One turning vector, and how many ticks it has turned
The counts run from 0 to 294.
[151 155 193 110 101 127 119 113 120  81 180 133 163 151 116 144 162 145
  88 134 107 140 147 106 134 142 139 127 113  62 140 154  84  95 140 116
  88  85 151 154 137 161 110  92  94 139  85 112  98 129 104  98 110 127
 139 137 110 125  91 153 143 122 100 166 155 125 108 162 119 208 121 151
 136 145  98  96 136 130 133 162 135 147  91 134 124  97 151 171 125] => 111
[140 155 134  99 121 148  80 143 136 116 162 133 118 180 103 104 148 102
 157 166 173 147 136  74  92 123 113 216 166 103 104 152 139 112 125 151
  94 149 126 128 137 149 178 117 134 142 136  90 138 121 128 159 145 125
 102  81  87 139 113 131 110 140 164 124 158 162 135 151 126 139 109 171
 125 129 168  92 149 109 119 142 148  86 129 124 113  80 157 157 164] => 186
[162 156 137  69 123  95 126 127 104 177 117 104 118 123 120 133 172 114
 103 132 191 142 160 110 142 134 119 143 103 157 126 156 142 134 170 156
  83 130 171 137  94 181 159 126 129 177  68 139 116 141 102 106  95 106
 130  93 139 129 164 117 113 154 157 135 159 118 146 146 141 152 154 130
 167 119 138 133 114  93 124 142 160 119 125 135 140 126  90 140 146] => 154
[159 128 122 111 134 121 122 131 111 154 121  87 129 113 139 122 143 100
 113 133 105 137 120 116 114 151 148 108  81 179 135 129 132 166 183  91
  83 108  98 165  96 162 155 103 152 126  90 178 105 147 145 129 104  97
 100  86 125 171 154 140 127 150 121 123 131  89  61 126 139 132 124 136
 163 126 111 106 128 174 150 164 167 141 149 140 162 109  89 132 112] => 78
[ 97 119 132 112  85 158 164  86  98  91 143 152 152 105 127 159 146 188
  95 144 136 143 172  75 165 120 153  99 124 117 145  99 127 146 105 123
 135 103 146 138 180 141 106 120 118 190 105 118  99 133 132  80 170 122
 113 116 144 123  87 115 142 100  86 129 132 172 143 130 152 173 132 105
 152 139 117 119 152 147 114 157 110 134 177 111  83 148 158 126  86] => 30
[153 187 148  87 125 119  61 120 157  96 163 121 126 149  88 122 140  91
 161 160 125 146 123 143  81 133 133 195 144  96 152 163 131  92 138 114
 137 117 134 135 120 155 125 109 120 151 102 117 145 142 130 126 102 141
 116 138  89 163  72 166 149 132 103 149 136 104 112 164 102 154 113 162
  99  98 121  93 167 121 138 164 140 101  97 135 134  82 130 177 136] => 103
[163 132 149 105 113 149 108  87 112 128 109 112 126 113 101 145 118 118
  97 125 164 169 174 101 158 147 125 133 108 130 112  85 123 157 162 120
 115 116 177 145 156 170 126 143 128 156  98 187  62 130 138 104  86  89
  94 112 132 145 115 127 161 127 118  89 114 101 107 109 110 144 105  52
 141 164 133 109 146 160 119 149 124 103 174 162  96 116  95 113  77] => 287
[102 140  90 132 143 124 122 118 137 103 123 152 141  89  89 127  82 102
 125 168 136 141  80 162 149 120 105 119 170 180 144 128 161 129 138  88
 175 190 105  94 124  81 141 179 175 123 136 157 138 132 143 147 132 112
 133 118 126 133 126 116 140 111 102 126  80 105 178 119 148  74  90 120
 101 104 107 129 130 121 105 130  93  95 166 137 116 167 124 102  91] => 6
[104 146 115 121 132 143 125 108 155  76 131 148 147  95  81 128  70 119
 136 172 139 138  95 184 145 114 111 125 184 159 129 134 159 103 136  87
 189 165  68  84 149  88 125 179 161 114 155 147 131 132 132 146 153 126
 146 136 120 155  91 144 151 106  96 146 101 112 146 128 131  86  96 130
  97 117 126 127 123 117 113 126  80  81 152 116 143 159 120 104 135] => 260
[149 132 162 152 131 150 175  69 114  80 125 145 160 121 123 155 152 172
  75  89 108 140 144 135 167 150 156  82  89  99 136 113  83 118 139  99
 147  91 139 113 137 127  96 106  96 130 127 145  97 116 100  81  91 131
 148 169 130  96 106 132 159 120  59 138 141 110 128 101 151 164 124 141
 137 164  89 119 141 130 143 129 100 127 112 121 126 155 148 142  85] => 119
[ 89 159 110 122 116 107 162 108 136 139 138 128 122  64 129 140 174 113
 138 164 117 123 119 166 104  91 166  84 115 150 152 144 124 138 121 161
 143 116 107 121 108 139  79 130 154 209  96  76 125 112 124  97 157 147
  98 130 142 135 108 109 109 143 125 182 126 125 173 125 149 165 168 163
 113  95  73 140 122 130 133 114 120 119 101 125 135 116 131  84 137] => 234
[ 80 111 126 125 114 131 140 182 155 166 104 127 166 130 158  87 118  92
 127 121 146 139 119  77 100 127 128 135 123 123  81 119 102 131  80 117
 116 105 142 152 162 101 132 134 124 125 159  80 162 107 141 129 162 125
 177 137 116 142 144 104  85 116 156 110 116 142  64 152  85  98  81  85
 108 133 102 122 134 143 116 170 120 136 129 150 155 125 149 117 186] => 54
[152 164 126 107 155 124  71 129 163 111 134 140 126 136 105 103 110  82
 159 151 118 130  81 166  73 122 108 190 170 141 125 159 138  92 146  96
 165 146  97 117 112 111 144 105 141 129 136 151 166 135 138 150 111 131
 122 113  90 169  87 166 144 127  86 143 101  92  98 159 104  98  92 167
  89  87 111  85 167 132 130 150 131 105 117 127 142 112 132 162 140] => 96
[144 156 132  73 106 129 114  80 125  87 131 142 107 107  92 145 138 130
 146 178 186 157 174 109 132 113 128 168 146 120 151 125 141 137 134 154
 166 119 156 120 159 177 115 132 128 205  94 135 103 134 122 105 135 116
  83  96 117 147  82 146 160 121 115 136 131 134 149 136 124 178 142  97
 135 106 149 107 153 122 112 154 122  88 170 130  70 103 124 123 100] => 26
[154 105  91 128 139 142 125 118 124 145  73 135 133 119 103 135  98 100
 117 113 161 170 152 107 152 160 106 122 119 160 119  72 123 158 154 112
 134 127 167 136 168 141 123 140 128 130 134 188 108 129 150 118  80  93
 126 113 122 148 144 121 145 116 121  72 103 106 102  95 107 103 110  45
 128 145 141 106 145 156 144 139 119  96 175 167 103 137  88  98  89] => 293
[132 115 111 136 144 129 152  88 119 127  99 110 146  80 160 119 141 125
 123 110  79 105  78 163 121 118 162 100  88 191 147 111 140 156 149  70
 163 137  59 129  92  99 157 123 153 126 122 183 134 129 158 111 115 108
 122 103 133 144 120 133 139 144  67 131 108  73 101 110 179 103 122 155
 140 103 101 129 145 169 146 150 153 124 156 123 147 143 107 123  93] => 82
[137 135 109 152 157 136 144 110 167 143  51 145 156 111 118 128 119  99
 136  88 162 153 104 178 144 137 107 116 135 132 114 122 105  96 135 111
 187 142 145  91 129  99 126 135  97 128 166 133 158 117 112 107  75 119
 190 178 123 100 118 129 141 148 101 113 109  94 156 122 107  88 116 110
  89 120 107 128 146  86 127  95  87  76  85 139 144 159 146 126 124] => 133
[ 71 146 105 155 117 102 167 143 156 156 133 142 137  89 136 124 164  81
 155 133 108 127  95 140  86  98 151  85 144 119 135 149 117 122  77 150
 141 133 112 129 118 107  84 133 131 179 131  35 165  92 139 117 166 144
 117 149 143 129 115  98  88 158 137 174 106 133 159 127 124 126 122 137
  92 111  73 139 127 114 121 113 115 133  77 125 134 116 166  92 152] => 227
[112 132 142 125 101 155 172  62 107 109 125 149 168 120 137 161 146 161
  82 121 126 141 160  86 174 118 134  87  98 113 136  66 130 140 111 120
 152 102 174 133 161 133 107 168 125 157 115 130  73 131 123  80 123 112
 116 144 172 108  95 122 153  87  89  98 127 138 160 109 139 178 106  94
 151 154  92 121 144 165 110 143 112 140 172 129  85 150 141 126  92] => 284
[111 156 142 105 116 108 175  90  97 161  92 126 154 101 140 129 201 138
 114 125 167 107 134 130 150  97 155 123 105 169 132 142 144 119 106 151
 145 141 168 105  99 138 129 141 125 184  82  86 140 141  88  98 119 115
 137 126 179  94 137 108  98 140 125 146 173 129 202 152 149 161 171 151
 163 104  83 150 122  76 115 131 139 122 115 125 118 164 154 135 165] => 151
[128  97 139 135 110 149 160 128 107 121 132 142 172 143 144 150 114 146
  46 122 131 154 158  58 174 158 125  74 101 117 121  83 112 153 127  95
  89 111 179 165 172 144 122 151 116 120 109 149  93 134 132 101 108 101
 136 124 138 138 147  97 130  96 110  90 129 125 111 119 117 131  88  55
 165 171 106 122 138 167 118 166 117 153 166 159 110 154 126 122  86] => 289
[113  75 128 130 124 155 120 183 155 133 105 127 156 144 147  96  96 112
 116 121 162 168 147  76 127 156 125 131 124 121  79  91 108 149 131 105
 116 112 137 144 185 122 135 124 114 117 176 131 141 113 143 127 134  95
 183 139  94 156 153 114 117 124 141  92 113 130  61 140  96  90  71  59
 124 153 137 117 130 151 130 171 105 125 142 151 142 129 128 107 144] => 47
[123 171 179  98 106 119 110 131 131 100 198 140 153 163 124 132 156 144
  98 149 107 120 128 103 106 131 144 152 132  71 153 166 107  89  94  98
 112 101 139 135 123 126 119 106  97 135 104  87 135 129 116 108 119 165
 142 147 109 137  80 160 135 115  98 160 149 124 106 175 112 178 104 168
 126 128  84 104 154 130 122 171 131 140  92 123 130 101 171 186 138] => 105
[ 96 117 111 114 133 132 130 118 173 169  59 125 150  85 159  88 129  88
 179 112 166 146 109 149  86  83 140 156 113 169  84  97 128 134  85 154
 200 113 125 129 154 127 124 161 130 174 142  75 167 125 140 112 131 127
 132 133 142 143  97 120  99 134 140 111 104 125 102 141 111 121 133 105
  94  95 116 118 149 140 135 129 127  80 113 141 125 119 130 107 183] => 57
[ 80 129 123 121 115 124 122 156 144 112 179 171 134 145  96 132  88 124
  91 189 134 137  83  76 139 138  99 120 187 128 154 147 165  99 108  83
 103 170 153 126 142  91 136 155 155 123 134 101 156 118 143 153 155 131
 161 132 129 145 137 112 123  92 124 148 107 137 155 149 115  88  58 109
 129 114  91 142 124 130  83 163 104 136 141 139 118 165 150 125 127] => 10
[125 145 130 100 126  89 117 142 110 118 165 118 101  83 100 145 144 109
 101 170 132 155 148 147 139 142 140  79 121 170 142 166 129 147 201 127
  66 128  91 149 112 177 117 115 159 161  81 158  84 116 127 115 125 100
 103  68 105 173 151 133 143 152 132 175 137 102 105 130 128 146 146 129
 154 128 119 129  99 134 143 145 140 109 135 135 170 109  88  88 111] => 243
[163 139 151 131 134 148 166  53 115  99  89 144 155 111 112 157 140 151
  97  78 118 155 144 169 170 146 145  91  98 127 130  98  95 117 153 106
 169 100 132 111 139 116 101 116  87 147 123 169  89 109 113  74  80 120
 139 151 117 111 101 143 173 130  60 130 138 109 133 105 143 151 137 139
 121 148 108 110 152 138 141 109  97 106 116 123 122 143 144 143  60] => 120
[126 140 154  79  88 141 127 134 109  92 179 134 140 140  98 156 137 167
  96 169 164 155 183  55 145 136 125 130 136  98 140 127 134 130 134 135
  93  97 162 160 167 169 117 120 118 177  92 116  99 132 121 102 148 116
 102  96 120 156 117 130 157  99 133 128 140 154 112 145 112 179 119  86
 159 151 140 115 132 146 107 164 125 136 167 136  92 101 127 132 103] => 28
[146 103 160 153 125 146 155 140 129 112 125 139 172 155 117 144 132 144
  60  97 130 151 151 114 187 177 130  76 110  96 131 121  76 119 159  79
  81 113 155 127 152 126 107  96  79 104 150 137 110 131 105  94  90 113
 181 167 104 115 144 135 143 133  89 129 152 112  99 118 112 133  95 106
 146 177 117 115 138 131 140 146  93 136  96 139 156 151 147 134  86] => 124
[124 151 125 115 134 140 111 103 145  94 131 154 137 149 112 108 133 107
 176 154 165 136 117 127  89  93 118 221 170 139 110 136 148 103 107 149
 182 155 100  93 137 105 176 130 148 163 140 106 155 138 145 144 172 138
 101 102 101 120  87 135 108 136 127 118 133 159 163 125 152 124 105 180
  90 115 154 105 159 107 117 122 123  71 134  93 108 121 163 145 138] => 184
[117 116 131 142 130 117 106 176 150 116 166 129 163 167 129 101 112 110
 113 162  83 118  65 100  99 151 126 141 156 128 147 179 128 114 123  60
 106 146  95 144 111  87 152 100 136  84 142 129 173 130 137 154 122 137
 174 131  85 165 145 142 127 106  94 149 117 113  77 161 135  81  68 150
 133 117  93 104 141 152 122 169 139 145 134 137 170 132 148 170 141] => 92
[ 93 128 136 148 135 120 158 133 162 155  82 158 178 117 129 123 131 110
 101 107 152 132 114 144 140 125 113 104 136 125 108 124 112  91  80 114
 160 137 164 104 138  87 125 140 111 130 141  72 172 121 112 106 111 128
 199 191 148  94 126 106 103 119 109 128 138 125 165 149 115  90 120 117
 108 113  80 145 145  80 108 125 104 113  73 136 144 174 174 123 158] => 138
[190 160 162 106 127 152 108 102 129  95 143 116 138 135  98 164 139 133
  94 110 139 167 178 142 150 172 132 137 109  87 135 130  89 115 181 110
  89  87 145 142 141 181 115  97  83 141 105 165  73 131 108  98  56 118
 115 129  92 142 116 158 160 144 101 131 144 105  91 126 113 186 131 135
 141 144 128 106 153 128 146 145 132 105 103 141 132 100 116 147  77] => 116
[ 99 129 144 126 116 114 157 144  98 107 186 120 146  78 123 148 151 155
  65 162  93 126 136 143 172 125 161  33 113 146 163 143 117 142 165  85
  65 127  87 143 118 143 100 133 160 140 104 131  96 122 127 110 157 110
 132 101 128 140 156 108 125 130 114 188 142 121 121 121 160 140 135 141
 160 141  79 140  92 160 133 158 124 153 133 133 167 149 124  94 105] => 245
[107 175 137  95 140 128  82 107 159 101 153 157 136 103  81 127  90  91
 149 182 158 147 122 156 120 110  96 184 186 135 127 133 157  90 125 141
 174 148 130 102 152 121 127 176 161 143 128 128 126 128 127 127 134 136
 136 133 119 151  69 155 146 107 121 133 107 117 144 143 100 136  94 134
  86 104 124 123 140 108  80 140  84  72 138 125 120 123 131 108 153] => 267
[109 116 138 131 124 140 122 168 141 104 173 147 147 185 123  87 137 124
 125 169 165 127 114  59 106 122 123 189 171 108  94 150 139 111  89 117
 103 160 119 114 126 101 186 116 134 110 146  91 161 130 126 172 177 138
 152 104 100 126 140 116  89 121 134 127 151 174 134 140 130 107  77 174
 137 138 144 115 143 120 103 158 128 109 142 110 130 133 177 167 167] => 181
[170 112 103 173 147 156 167  69  99 100  96 132 123 113 113 144 167 122
 145  96 123 154 146 131 123 128 156 109  74 133 102  76 103 156 147 154
 140 107 108 117 141 133 129 109 109 158 154 169  72  99 133 115 124 106
  57 111 104 120 101 120 126 157 109 115 136 145 141  72 169 158 125 153
 124 160 148 105 146 158 160  99 129  76 145 108  88  97 137 104  79] => 203
